cols: D F B C T
<19>: [ 25 -13  -6  89 115]
<40>: [-58 -37   7 -12 -15]
<13>: [ 23  32  -4 -71 -91]
<12>: [ -55  -34   -3  -90 -112]
down: [-58  23]
D
down: [-58  23 -55]
D
down: [ 7 -4]
B

cols: Q V Z H M
<139>: [ 26 -66 -92  47 -45]
<9>: [-21 -21 -58 -33  64]
<148>: [  9 -53  39 -53 -35]
<37>: [-64  13  31  44   2]
<107>: [ -7 -63  57  53  -9]
<87>: [-80  15  47  55   4]
<23>: [-47 -52  57  96  73]
down: [ 13 -63  15 -52]
V
down: [-45  64 -35   2  -9]
M
down: [ -7 -80]
Q
down: [44 53]
H
down: [ 4 73]
M
down: [ 47 -33]
H

cols: N K L W J X A Y
<63>: [ 66 106  86  -1  37  15  -8  43]
<71>: [ 66 106  86  -1 -44  15  -8  43]
<132>: [ 66 106  86  -1  42  15  -8  43]
<135>: [ 17  17  16  -4 -25  30  -7 -42]
q: [ 17  17  16  -4 -25  30  -7 -42]
<135>
q: [ 66 106  86  -1 -44  15  -8  43]
<71>
down: [-1 -4]
W
down: [-8 -7]
A

cols: P S U E R
<90>: [ 68  -1 -92  31  62]
<193>: [-73 -78 102 -38 -95]
<10>: [27 81 -5 97  9]
<80>: [-18 -65  66  20  74]
<25>: [ 15 -53 -59   7   8]
<181>: [ 96  31  52   8 -53]
<102>: [ 68  -8 -75  56  91]
<31>: [ 53 -88 -72  -2 -64]
<121>: [ 56 -59 -35  94 -62]
<96>: [  36    5 -101   45 -106]
<109>: [  3  65  34 -80 -91]
down: [96 68 53 56 36  3]
P
down: [-92 102  -5  66 -59  52 -75]
U
down: [ -1 -78  81 -65 -53  31  -8 -88 -59]
S
down: [  9  74   8 -53]
R
down: [ 31 -38]
E
down: [ -64  -62 -106  -91]
R

cols: dob Kodad mugur bosoz tibu
<156>: [  86 -103   -8   54  -48]
<144>: [-111   42 -113  -64  -28]
<149>: [-48 -35  -3   4 105]
<57>: [ 101  -19   33  -95 -100]
<74>: [ -11   92   19 -100   97]
<45>: [ 70 -48 -37 -89  44]
<55>: [ 18  19   0  95 -82]
<134>: [-62 -88 106 -60 -48]
<124>: [-62 -88 106 -59  59]
down: [-48 101 -11  70  18 -62 -62]
dob
down: [ 44 -82 -48]
tibu

cols: kizes nul Suzes Bim mub kofal doref Bubor zapaf
<127>: [-14  11   7 -85  -7 -64  44 -16  15]
<118>: [  7   0  -7 -65 -38 -35  44 -48  -1]
<110>: [ 1  1  3  9 -1 12 -4  6 -4]
<145>: [ -4   7   4 -63 -17 -39  36 -21   5]
<104>: [  3  -1  -8 -49 -22 -35  31 -36   4]
<42>: [ -2  11  22  25   2  43 -13  39 -14]
<54>: [  4   0  -4 -41 -24 -22  28 -30  -1]
down: [-1 11  0]
nul
down: [36 31]
doref
down: [ 1  7 -1]
nul

cols: bada kopav semup Roso las gade rezak Kun gefuz
<119>: [ -54   88  -88    9  -79  -58 -105    4  -41]
<30>: [ -13   20   28   18  101   48 -103   52   44]
<66>: [-13  20  28  18 101  48 -73 -94  98]
<117>: [ -54   88  -88    9  -79  -58 -105  -18   77]
<29>: [-111   16   75   63  -45   66  -52   18   50]
<48>: [-106   38  -33  -29   23  -67  -49   88   38]
<47>: [ -55  -36  -94 -109  -10 -107 -104  -41  -82]
<108>: [  26  105   65   12  -17   -8 -107  -66   27]
down: [ 52 -94 -18  18  88 -41]
Kun
down: [-79 101 101 -79 -45  23 -10]
las

cols: Rifut Vupu deg lino
<28>: [ 47 -82  -6 -92]
<2>: [47 -7  0 -6]
<125>: [47 11  7 15]
<151>: [47 -7 -9 -3]
<34>: [ 47 -16  18   8]
<18>: [ 47  17 -13 -32]
<187>: [47 -1  3  0]
<46>: [ 47 -82  31 -92]
<164>: [ 47 -82   2   4]
q: [ 47 -82  -6 -92]
<28>
down: [-92  -6  15  -3   8 -32   0 -92]
lino
down: [ -1 -82 -82]
Vupu
q: [ 47 -82   2   4]
<164>
down: [-6 15 -3]
lino

cols: gik Gabi revok kudap
<50>: [-95 -10   7 -31]
<88>: [63 59 14 -5]
<89>: [-35 -31 -12 -12]
down: [-31  -5]
kudap
down: [-10  59]
Gabi

cols: mezur Dunev kili lopet
<114>: [-54 -51  57  13]
<64>: [106 -43  17 -27]
<61>: [-54 -51 -29  -7]
down: [-51 -43]
Dunev
down: [57 17]
kili

cols: Nir zel sov Voset mem Mezu guf Kudel pubo Vas
<68>: [ 18  14 -16  56  23  34 -43  38 -57  -5]
<53>: [ 31  37 -19  50  29  57 -35  28 -47  -6]
<138>: [   3 -107   -6 -108  -19  -68   -9   73   55   21]
<17>: [   7 -109   25  -94  -13  -57   29   79   48   15]
down: [38 28 73]
Kudel
down: [-16 -19]
sov

cols: rabu meko zoke lep rako
<65>: [-26 -15  46  -2  35]
<99>: [ 29  -2 -29  -8  -9]
<24>: [-18  40 -31  -2 -33]
<41>: [-89  17  65 -35  39]
<7>: [ 28   1 -26 -29  15]
down: [-2 40 17]
meko
down: [-33  39  15]
rako
down: [ 35  -9 -33  39]
rako
down: [ -9 -33]
rako
down: [-29 -31]
zoke

cols: sufad bepe Nugu soki Vapo Pasig Ruziz
<67>: [ 14  41   3  13 -22   9 -14]
<5>: [-89 -18   1 -57  23 -66  -2]
<137>: [-15 -20  -6  -9  42  -7  11]
<3>: [-63  60   2 -46 -18 -49  -2]
down: [-18 -20]
bepe
down: [ 1 -6  2]
Nugu

cols: sen rurub butuv Lib
<39>: [-41 105  66  71]
<16>: [-39  92  67  72]
<95>: [-40 102  65  70]
<56>: [-40  89  69  73]
<78>: [-41  92  69  73]
down: [102  89  92]
rurub
down: [72 70 73 73]
Lib
down: [-41 -39 -40 -40]
sen

cols: Did sez gel Lagun Kez dibub
<79>: [ 57 -41  43  54  27   0]
<122>: [ 57 -41  43  79 -11  29]
<116>: [ 57 -41  43  54  27  -5]
q: [ 57 -41  43  54  27  -5]
<116>
down: [79 54]
Lagun

cols: lak diz sesig Pitar fosup baze
<43>: [ 21  72 -57 -12  88  33]
<69>: [-21 -71  57  11 -90 -33]
<129>: [-21 -71  57  11 -90 -34]
<113>: [ 59  38  -9   6 101  37]
down: [57 57]
sesig
down: [ 33 -33]
baze
down: [-90 -90 101]
fosup
down: [ 88 -90]
fosup
down: [-71 -71]
diz

cols: bobel tudu geko bovok
<130>: [  2   1   3 107]
<98>: [  4   0   2 107]
<60>: [  2   4   5 104]
<33>: [  2   4   5 108]
down: [3 2 5]
geko
down: [4 2 2]
bobel
down: [4 4]
tudu
down: [4 2]
bobel
down: [2 5 5]
geko
down: [107 107]
bovok
down: [107 104 108]
bovok

cols: kubo gagol Gipi rep
<73>: [  0 -18  -5  21]
<128>: [-26  16   3   0]
<4>: [  2 -30  26 -39]
<167>: [-50  -4  -4 -65]
<85>: [ -4  -4 -32 -13]
<15>: [-22  23   9  12]
<94>: [ -7  15   3 -82]
down: [-18  16 -30  -4  -4]
gagol
down: [  2 -50  -4]
kubo
down: [-22  -7]
kubo

cols: dofes Rema zuzud keb ravom
<20>: [ 29  -4   2  10 -11]
<155>: [-38  -4 -18 -23  28]
<123>: [ 57  10  18 -17 -31]
<93>: [111   2  34 -30 -32]
<32>: [10 -4 19  0 26]
<152>: [ 56  -4   9 -30   7]
<161>: [-88 -36 -40  46  67]
down: [ 29 -38  57 111  10  56]
dofes
down: [111  10]
dofes
down: [ 28 -31]
ravom

